(in the rows, 128 means zero)
R: 4 groups of rows, each row roughly a mix of its group's hidden directions:
R (138 x 13):
[[119 122 160 101 122 134 120 122 122 126  55 127 143]
 [100 136 155 122 128  72 126 124 142 124 123 118  77]
 [134 132 113 129 103 105 151 124 170 110 153 165 168]
 [136 131 140 158 140 132 119 145 158 126  74  82 125]
 [ 73 149 122 147 116  77 110 124 105 125 133 125 112]
 [111 114 135 159 128 110 114 132 125 123 104  97  64]
 [110  83  86 129 119 116 146 138 133 130 121 178 110]
 [121 115 149 106  96 126 140 174 109 169 148 121 101]
 [167 122  91 121 156 180 117 149 125 143 115 123 143]
 [123 114 107 159 141  95 174 145 144 140 169 135 110]
 [113 161 143 118 171 113 100 130 126 133 166  90 146]
 [169 161 138 150 134 130  75 125 126 152 138 130  99]
 [142 163 114 120 132  74 104 112 160 127 138 146 156]
 [ 80 146 142 173 137 112 131 116  96 141 139 144  99]
 [156 141 119 136 118 186 158 145 148 109 110 125 100]
 [103  94 144 147 149  91 131 102 110 132  94 129 164]
 [168  95 132 127 133 153 125 154 155 131 101 102  89]
 [119 138 153 110 126 155  91 127 111 113 103  75 151]
 [119 135  87  94 130  87 141 165 130 137 141 134 164]
 [145 182 126 107 133 179 132 158 129 111 135 120 116]
 [ 93  82 135 126 131  79 120 106 126 160 112 121 134]
 [135 137 102 127 123 166 110 126 104 110 133 115 192]
 [162 127 102 139 110 158 139 153 122  94 148 136 174]
 [139 149 108 136 105 108 132 162 144  87 135 126 179]
 [163 142  92 144 114 126 111 120 138  88 178 126 125]
 [118 128 148 141 156 145 107 132  77 156 109  92 107]
 [131 116 172 144  95 143  94 147 123 162 120 136  93]
 [115 127 131 122  75 154 135  94 115  86 120 148 110]
 [149 115 163 117  95  78 135 126 114 154 161 117 127]
 [125 108 164 132  92 116 106 154 115 180 118 145 116]
 [137 120  95 135 120 121 158 143 137 144 108 141  63]
 [114  98  96 137  89 110 163 156 143 153 136 151 115]
 [ 89 162 118  98 142 111 123 169 128 155 126  96 138]
 [151 126 165 118 102 100 106  97 138 163 111 160 141]
 [128 118 150 101  80 152 121 133 126 138 174 138 161]
 [139 131 124 122  82 163 144 105 138  90 144 148 163]
 [145 143 112  89 122 135 132 110 139 106 144 137 191]
 [142 157 125 164 139  88  99 144 122 120 116 124 175]
 [150 121 117 155  92  84  99 137 135 132  90 144 148]
 [126 152 113 154 150 143  99 106 150  76 120 109 105]
 [ 95 135 158 150 100 122 101 126 108 131 133 111  74]
 [157 161 135 107 151 150  82 116 114 131 115  87 130]
 [ 81 122 112 133 138 166 144 135 159 134 166 158 129]
 [127 128 126 165 135  87 119 132 111 131  79 138 170]
 [130 138 120 122 148 129 123 109 138 121  82 178  85]
 [154 111 116 110 160 156 191 132 127 135 140 129 143]
 [157 104 158 154 138 173 131 135 136 145 111 127  85]
 [107 126 143 160 163  87 133 105 153 152 147 142 155]
 [163 127 144 155 141 103 146 144 138  83 154 143 160]
 [135 143  90 140 138  80 131 137 162 137 117 170 115]
 [139 116 169 120  95 138 120 128 114 175 130 164 156]
 [112 144 121 115 151 126  96 101  94 136  85  89 126]
 [157 122 154 141 122 131 148 167 161  84 121 137  99]
 [126  90 138 113 103  97 140 159 116 160 113 102  94]
 [130 115 119 179 174 116 137 102 132 133  92 152 130]
 [131 126 115  91 102  98  73 112 145 122 129  99 115]
 [ 74 123 111 141 150 160 143 135 155 133 169 136 138]
 [123  93 135 126  86  80 111 135 147 150  99 137 140]
 [ 85 145 111 157 130  73  98 117 121 115 114 128 120]
 [138 111 148  98 122 153 187 114 104 144 154 126 143]
 [121  91 107  91 133  97 135 147 172 121 131 141  98]
 [127 117 145 143  95 166 183 141 149 102 141 133 128]
 [121 159 111 161  92 123 132  97 111 113 110 174 119]
 [122 122 117 150 161  90 168 144 132 111 154 133  88]
 [117 146 160 144 125 157 119 115  82 129 106  97  93]
 [113 112 160 100 133 148 157 125 151 103 178 115 147]
 [116 146 179 111 177 159 131 114 117 120 132 109 145]
 [123 124 140 124 143  78 146 109 116 129 177 167 121]
 [140 137 123 177 135 111 138 154 134 158 180 145 130]
 [122 148 165 124 130 132  92 100  86 132 135  90 153]
 [ 95 148 133 148 125 123 117 175 113 153 151 136  83]
 [170 128 134 118  90 129 113 121 105 129 141 136 186]
 [138 154 163 151 134 141 170 157 160 126 131  98 106]
 [154 141 106  94 145 165 155 124 145  97 152 119 157]
 [ 87 164 118 133 142 134 156 139 103 118 175 123 104]
 [118 131  76 153 165 102 153 129 107 135 124 105 105]
 [118 140  79 148 168 134 133 124 123 124  83 118 101]
 [135 130 154  97 116  85 110  93  89 149 146 137 137]
 [118  92 142 147 112  83 116 128 119 153  87 117 100]
 [ 97 121 157 139 156  77 115 133 105 161 136 107 127]
 [ 99 124 143 104 105 137 107  95 139 183 129 156 128]
 [104 123 153  92 139 144 157 130 143  92 155 107 164]
 [150 131 124 106 106 103 113 114  90 156  91  99  99]
 [ 90 130 162 136 178  89 129 115 138 121 141 120 107]
 [103 148 117 133 168  96  99 127 113 166 151  99 119]
 [160 116  97 135 138 193 143 151 126 133 120 133 145]
 [118 136 178 114 126 153  89 112 144 115 121 135 172]
 [118 129 183 149 174 137 149 126 120 139 144 130 159]
 [ 99 113  87  84 119 121 128 112 136 111 159  98 107]
 [123  80 100 112 140 105 134 147 146 143 152 153 166]
 [124 114 163 148 115 146 144 167 184 115 144 120 125]
 [162 129 157 120  94 137 104 118 133 127 129 150 185]
 [122  81 119 153  93  93 150 137 145 152 137 156 131]
 [111 181 120 132 139 160 116 144 128 119 173 155 139]
 [ 94 100 126 168 109 137 160 131  92 136 119 158 110]
 [100 106 154 103 148 146 164 117 139 112 174 113 144]
 [141 113 199 115 127 136 111 116 155 139 154 126 134]
 [170 108 123 143 106 139 110  96 141 115 166 144  93]
 [132 117 181 115 106 125 132 134 161 119 158 172 120]
 [126 118 119 115 103 121 143 126 105 141 196 143 157]
 [157 144 135 107  99 154 120 144 161 111 180 125 112]
 [153 149 172 169 144 126 116 142 119 148  98 149 153]
 [119 133 110 143 163 150 142 105  84 130  81 136 110]
 [111 129 131 153  94 100 172 127 157 112 145 167 136]
 [ 78 151 124 120 115  89 143 108  93 124 155 131 146]
 [162 134 105 140 104 147 123 119 115  94  74 150 122]
 [153 160 105 110  94 122  85 152 148 137 139 118  99]
 [ 96 109 137 123 118  87 148 153 142 125 119 122 184]
 [123  73 151 118 120 110 126  81 140  99 134 124 149]
 [140  84 106 116 153 166 148 170 140 141 122 120 112]
 [120 120 138 114 102 101 120 106 105 178 165 115 156]
 [134 171 129 130 125 144 137 174 119 128  75 137 149]
 [101 179 103 120 139 135 126 151 125 116 175 146 144]
 [111 128 139 107 111  68 134 120 172 109 146 139 119]
 [110  68 116 134 147 140 140 153 102 158 139 134 150]
 [137 135 163 108 122 118  98 108  99 115 148 119 183]
 [133 124 167 127  98 145 103 125 149 143 137 118 187]
 [110 147 126 144 185 131 110 116 130  99  84 110 130]
 [111 133  60 119 122 107 126 123 110 100 101 113 132]
 [155 125  95  92 140 123 145 152 147 134 131 144 182]
 [112 162 121 145 185 148 146 128  89 126 113 121 139]
 [ 90 120 110 128 116 185 137 143 164 143 143 146 120]
 [106 171 133 112 110 143 116  98 117  97 167 133 156]
 [131 115 125 180 168 134 131 141 136 141 101 134  83]
 [137 154 136  86 122 105  78  92 134 108 129 110 131]
 [116 100 140 128 111  81 138 134 104 177 110 148 145]
 [ 80 131 125 121 160  99 123  92 108 158 156 128 130]
 [108 122 110  99 110  89 141 181 118 150 142 110 113]
 [155 181 116 166 160 123 125 143 133 154 106 127 121]
 [154 153 154 142 155 164 125 144 117 146 132  82 154]
 [149 167  98 139 124  91 129 122 168 122 126 166 140]
 [121 144 128 152 186 129 124 129 137  77 102 123 132]
 [135 140 117 145 168 168 157 103 134  89 139 112 107]
 [122 161 141 130 107 140  95  85  86 112 107 121 108]
 [126 138 155 149 151 160 119 134  82 151 113  87 115]
 [102 108 171 102 161 146 132  99 127 151 152 111 108]
 [130 109 117 141 170 124 189 128 112 155 125 148 138]
 [115 110 159 108 139 153 114 130  97 130 117  80  90]]
the two rows of each list that fit no group, in list order (the others fit one group, some only roughly):
- K322: [147 134 157 120 155 157 138 159 147 131 125  77 101]
- K441: [153 110 106  77 137 165 114 136 157 111 121 107 108]
- K212: [127  76 105 105 110 168 134 129 120 121 145 141 165]
- K927: [164 119 125 167 158 149 101 116 152 123  86 138 118]
- K53: [128 133  61 125 120 167 133 121 115 140 122 160 140]
- K329: [108 108 136  92 148 171 143  87 117 112 131 117  98]
- K666: [137 147 119  89 101 128  99  84 136  94 113 137 105]
- K83: [103 136 129  97 157 105 111  89  87 136 120 133  95]
- K316: [103 107 118 128 104 129 153 137 145 161 189 141 130]
- K780: [153  80 119 108 122 171 152 146 147 127 101 124 108]
- K867: [133 122  92 143 142 125 117  85  93 100  85 132 122]
- K648: [145 129 106  85 139 144 171 170 129 140 156 121 137]
- K11: [109 164 137 166 140 145 113 150  94 169 105 126 136]
  K780 K11
- K738: [159 123 145 135 130 170 122 178 142 160 132 140 100]
- K835: [121 137 144 176 158 114 159 164 128 166 137 120 136]
- K815: [ 88 139 131 114 102  97 151 146  87 143 164 121 118]
- K865: [112 131 138 109 111 149 119 120 121 118 180 148 181]
- K493: [114 143 143 123 152 173 100 133 135  83 100 109 150]
- K313: [144 157 100  86 129 114  87 119 109 123  95 130 153]
- K910: [131 159 122 155 110 177  95 117 103 124  92 128 135]
- K278: [109 156 139 176 156 159 138  95 116 108 142 142 112]
- K237: [155 139 179 121 134 109  99 123 126 100  86 110 121]
- K289: [ 81 140 156 104 156 158 102 114 121 102 134 126 154]
- K730: [152 153 155  96 124 142 108 110 151 103 144  84 150]
- K203: [114 119 118 132 108 159 138 136 149 143 179 142 176]
- K828: [122 123 140 134 120 102 122  86 112 145 110 161 182]
- K416: [127 120  94 171 154 128 141 155 110 168 112 158 128]
  K313 K910
- K766: [107 101 153 151 122  98 151  86 100 142 105 119 106]
- K467: [148 140 148 167 136 178  96 124 142 129 120 148  97]
- K178: [124 126 135 125 168 147 176  81 106 128 135 152 129]
- K194: [126 138 187 120 151 116  98 127 131  98 107  98 144]
- K967: [153 115  96 125 100 100  80 103 133 131 112 130  95]
- K65: [167 149 101 171 127 132 108 122 110  92 105 145 143]
- K433: [163 125 180 108  90 111 107 132 134 118 100 118 115]
- K540: [ 97 126  81 146 147  95 149 138 124 131 170 114 145]
- K343: [139 140 145 132 154  96 111  99 102 117 131 102 180]
- K590: [130 129 163 128 131 130 123 127 135  90 170 153 178]
- K556: [133  97 111 133 129  91 118 144 143 122  85  91  94]
- K169: [135 140 111 121  97 141 135 165 141 174 121 146  84]
- K501: [144 133 151 111  96 149 111  85  76 141 120 133 122]
- K931: [134 135 169 146 152 154 143 152 116 148 119  76 118]
- K446: [ 92 116 138 117 149 158 190 140 117 144 145 140 124]
  K178 K501
- K215: [101 142  85 109 156 156 116 117  89 114 143 110 151]
- K896: [125 120 125 166 156  90 148 140 129 141 116  79 103]
- K351: [158 143 150 128 137 172 148 158 148 119 138  81 130]
- K471: [101 122 139  89  88 106 154 147 104 142 159 108 120]
- K481: [134  84 112 144 145  91 146 135 132 141  82 112 103]
- K76: [111 118 147 184 146 115 136 101 105 151 108 145 100]
- K924: [158 121 108 114 120 119  83 122 164  93  94 114 140]
- K774: [144 128 153 175 159 156 124  96 128 144 113 164 136]
- K520: [129 131 135  99 146  67 119 128 172 127 150 120 141]
- K338: [123 103 129 146 165 156 149  83  94 127 127 137  98]
- K864: [125 152 150 125 128 171 145 107 110 135 168 163 157]
- K523: [107 110 174 141 128 157 156 142 100 131 137  86 111]
- K473: [139 112 145 155 133 157 152 167 131 139  82 152 105]
- K152: [134 128 155 169 138 124 146 119 131 145 113 170 177]
- K256: [135  89 107 114 145  89 174 148 118 155 112 123 138]
  K473 K152
- K96: [116  62 122 128 111 128 154  91 123 133 124 146 108]
- K638: [105  73 147 100 127 140 150  84 125 122 113 132 117]
- K703: [134 118 156 152 139  74 127 131 127 145 115  76 124]
- K802: [150 139 160 139 147 115 110 114 156 108  75 158 123]
- K737: [123 138 143 134 112 119  72 127  91 109  92 100 121]
- K949: [114  96 160 166 134  88 128 130 100 127 105 104 107]
- K258: [ 76 127 146 138 168 144 135 143 155  98 153 115 123]
- K708: [185 130 107 149 114 127 139 149 117 116  80 113 134]
- K991: [102 130 157 150 160 100 110 119 134 138 133  77 155]
- K811: [134 131  96 144 115 141 126 131 117 169 133 146  66]
- K688: [165 128 112 161 139 130 143 145 154  95 130 153 171]
- K455: [111 130 115 154 141 121  98 112  67 156 106 142 126]
- K335: [130 144 119 154 172 160 164 119 107  92 140 134 148]
- K28: [142 163  97 156 161 139 108 121  90 138 105 131 101]
  K737 K949
- K779: [104 128 143 157 109 157 128 107  66 129 111 129 112]
- K81: [127 138 102 161 151 146 109 121 124 118  88  94 170]
- K822: [134  93 109 174 116 122 173 160 146 120 138 144 131]
- K126: [162 127 116 157 164 148 106 117 162 118  96 152 148]
- K311: [145 174 130 158 135 128 131 178 138 139 163 133 148]
- K773: [134 139 165 155 117 162 103 122 125 157 135 178 137]
- K524: [114  70 134 119  95  99 125  98 142 146 117 139 108]
- K498: [121 134 123 140 141 114 138 119 116 159 129 186 177]
- K981: [142 131 104 163 157 124 138 121 161 118 104 182 133]
- K505: [161 155 169 121 113 134 102 143 148  99 113 126 167]
- K702: [110 129 133 119 142 122 129 131 134 129  88 117  55]
- K406: [113 139 107 115 141 132 111 120  77 122 125  71 147]
- K711: [ 86 126 138 128 168  97 143 105 134 135 137 153  87]
- K414: [160 121 144 145 135 119 106 110 158 103 170 169 141]
  K822 K414
- K149: [114 107 122  97 110  90 163  97 108 112 125  93 140]
- K694: [138  97 115 151 112 160 168 113 121 133 137 167  95]
- K84: [156 142 101 107 130 140 137 146 170 103 107 133  82]
- K734: [122  95 131 142 107 122 117 175 150 141  99 131  83]
- K370: [122 141 113 102 122 168  97 114 112 133  72 123 109]
- K180: [133 143 127 162 117 181 147 132 101 124  99 129  91]
- K553: [114 135 154 173 137 132 119 110 111 161 123 180 139]
- K270: [167 131 119 162 136 132 119 146 136 101  98 112 178]
- K793: [157 133  97 141 172 154 124 125 165  91 111 121 128]
- K144: [124 101 114  95 163 122 145  90 136 100 147  97 106]
- K976: [140 117 102  80 127 138 171 147 134 109 148  91 123]
  K734 K144
- K292: [124 118  81 128 124 151 153 121 122 135 163 137  75]
- K459: [123 138 156  97 139 193 154 124 123 115 128 131 104]
- K344: [167 142 144 127 127 123  79  98 133  84 127 117 147]
- K654: [114 122 165 109 144  87 125 112 115 129 125  92 173]
- K576: [108 140 103 119 151 173 122 135 131 100  89 132  91]
- K552: [101 111 125 143 121 132 158 142 171 170 163 145 112]
- K824: [ 79 116 131  88 143 136 156 139 134 148 162 102 119]
- K887: [156  99 110  79 129 128 175 146 126 136 130 103 138]
- K150: [107 168 129 110 118 152 138 123 110  98 180 109 110]
- K286: [130 151 103 108 131 128 114  95 146  71 132 109 158]
- K259: [ 91  61 119 136 130 124 136  96 143 138 125 117 141]
  K654 K259
- K905: [148 129 124  89  90 155 103 117  93 130 122 146 164]
- K745: [ 86 131 157  94 142 115 119 113 108 134 134 113  77]
- K495: [128  99 155 138 107 108 143 130 137 107  89 145 180]
- K930: [142 121  93 104  90 136 134 109 107 154 144 175 116]
- K908: [132 140 155 136 124 109 125 149 131 103  85 127 187]
- K727: [131  79 181 111 114 133 130  97 149 134 148 132 117]
- K326: [133 137 101 143 153 127 112  93 122 127 114 184 162]
- K882: [119 135 114 115 135  97 136 109 105 161 156 148 183]
- K21: [166 125 117  97  88 118 129 115 105 147 105 158  97]
- K990: [102 123 110 117 151 138 137 124 120 166 169 118  78]
- K242: [124 103 127  98  96 100 101 111 142  92  98 110 154]
- K907: [158  96  76 125 147 126 129 135 147 140  95 118  96]
  K882 K907
- K640: [105 117 174 139  89 117 118 112  91 161 127 138 117]
- K47: [134 123 117 174 163 128 112 102 143 105  88 118 100]
- K115: [145 139 171 100 108 113  93  98 118 140  89 140 122]
- K609: [106  78 126 109 128 140 149  82 113 111 107 134 103]
- K752: [154 138 159 128 123 123  90 102 132 129  95 138 179]
- K938: [149  96 149 155 111 102 111 102 124 138  84 159 140]
- K23: [155 125 140 102 106 156 112 180 138 163 144 143 131]
- K945: [110 135  98 135 132  79 102 173 142 138 108 126 104]
- K325: [112 152 168 169 143 117 142 144 105 153 120  99 102]
- K342: [119 109 155 117 131 127 165 163 174 120 141 107  97]
- K465: [106  81 139 119 128 119 116  88 129 164 146 122  92]
- K672: [144 168 133 153 151 129 154 147 126 103 146 133  76]
- K723: [162 114 138 128 163 170 134 122 151 134 108 124 175]
- K611: [135 125 134  76 127 138  84 103 123 112 142  97 157]
  K672 K723
- K792: [118 123 138 114 131  99 136 146  97 125 125  84  72]
- K606: [166 126 113 143 173 170 135 124 157 101 112 122 116]
- K602: [106 149  79 134 169 109 147 163 128 121 148 122 118]
- K449: [132 153  99  86 122 170 133 123 129  86 139 109 108]
- K98: [168 117 135  92  99 155 137 156 158  96 138 117 135]
- K883: [117 178 114 153 152 143  94 125 141 111 147 162 144]
- K377: [105 132 126 132 162 107 127 132  93 111 150  69 125]
- K306: [103 150 131 175 132 112  82 113 127 138 113 166 135]
- K90: [ 99 122 151 176 122 104 176 144 125 143 144 144 136]
- K388: [134 129 144 131 107 160  98 162 136 125 136 104  72]
- K140: [101  68 107 113 133 122 144 148 152 135 103 133 101]
  K98 K140
- K677: [162 162  95  91 111 133 146 145 160 114 121 149 110]
- K587: [142 127 131 114 104 165 125 133 155 138  79 164  99]
- K145: [124 149 116 116 148 148  94  87 111 133  80 142 150]
- K58: [116 109  90 150 150 118 150 119 153  81  94 138 134]
- K984: [101 146 156 167 115 110  92 105 108 145 118 163 132]
- K154: [110  78 158  98 100 113 117 106 144 140  96 132 128]
- K137: [160 116  71  98 129 150 114 125 148 111 119 156 143]
- K722: [141 113 133 168 143 129  97 159 146 156  92 142  97]
- K591: [108 122 152 117 103 112 158 116  88 169 148 151 148]
- K874: [142 126 119  96 149 102  94 121 143 135 154 120 183]
- K20: [101 118  98 115 115 131 149 117 123 168 164 162  98]
- K641: [134 172  82 126 141 130 119 142 125  98 169 103 127]
  K677 K58
- K569: [137 157 137 154 125  90  99 160 121 157  91 130 150]
- K349: [131 132 136  89 108 145 151  87 118  92 152  98 146]
- K494: [ 98 140 132 168 151 107 138 111 103 155 128 173 144]
- K578: [111 126 127 155 129 176 130  79 136 100 128 153 104]
- K293: [123 143 131 128 162  90 105  95 114 147  83 135 102]
- K50: [102  94 164  99 145 110 108  91 136 145 147 103 123]
- K713: [122 138 145  88 135 142 113 122 150 116 186  96 118]
- K986: [104 127 165 133  84 124 116  74 104 120 126 128 137]
- K130: [151 154 140 155 121 114 131 167 147 114 163 134 173]
- K243: [126 129 121 100  93 175 118 123 132 124 131 186 130]
- K202: [145 127 148 133 128  75 136  99 129 146 138 180 135]
- K193: [113 126 109 129 160 141 150 126 116 140  78 141  78]
- K401: [100 128 132 111 152  91 140 124  89 123 162 106  91]
  K578 K193
- K426: [102 128  97 145 145  86 121  92 129  88 108 107 129]
- K650: [128 131 100 117  83 120 125 101 115 133 118 106 184]
- K189: [102  91 153 129 102 121 176 142 151 114 158 133 136]
- K74: [101 109 147 118 127 113 115 134 130 190  98 131  97]
- K788: [132 115  90 126 102 110 158 131 121 170 146 147  87]
- K656: [104 132 150 170 180 109 154 138 137 143 153 122 135]
- K26: [125 149 158 143 171  95 100 113 119 120 129 107 169]
- K626: [123 130 128 114 121 184 178 134 121 107  98 144 119]
- K661: [121 123 118 175 119 127 153 131 108 147 139 166 175]
- K823: [139  93 175 116 104 111 109 108 143 115  91 134 152]
- K940: [120 116 131 142 119 153 149 160 182 130 113 132  84]
  K650 K656
- K588: [164 168 120 148 154 137  82 105 106 120 121 123 110]
- K421: [124 113 129 152 130 132 166 164 151 109 183 139 132]
- K605: [121 139 113 115 116 128 107 165 141 103 142  88  78]
- K304: [135  91 121 110 128 156 172 157 169 108 135 132 112]
- K62: [153 129 139  97 129 141 144 145 188 107 142  99 117]
- K742: [142 126 111 175 149 143 157 152 121 157 136 148 167]
- K486: [122  75 130  97 125 159 156 150 153 111 138 121 104]
- K923: [126 145 151 136 151 165 183 104 112 108 113 120 108]
- K547: [151 130 155 123 107 116  84 126 137 155 159 159 163]
- K589: [146 180 154 137 154 124  91 149 134 133 154 112 149]
- K607: [116 121 166 157 157 105 147 152 170 106 138 114 111]
- K921: [165 179 100 163 132 141 110 149 109 126 114 139 117]
  K923 K547
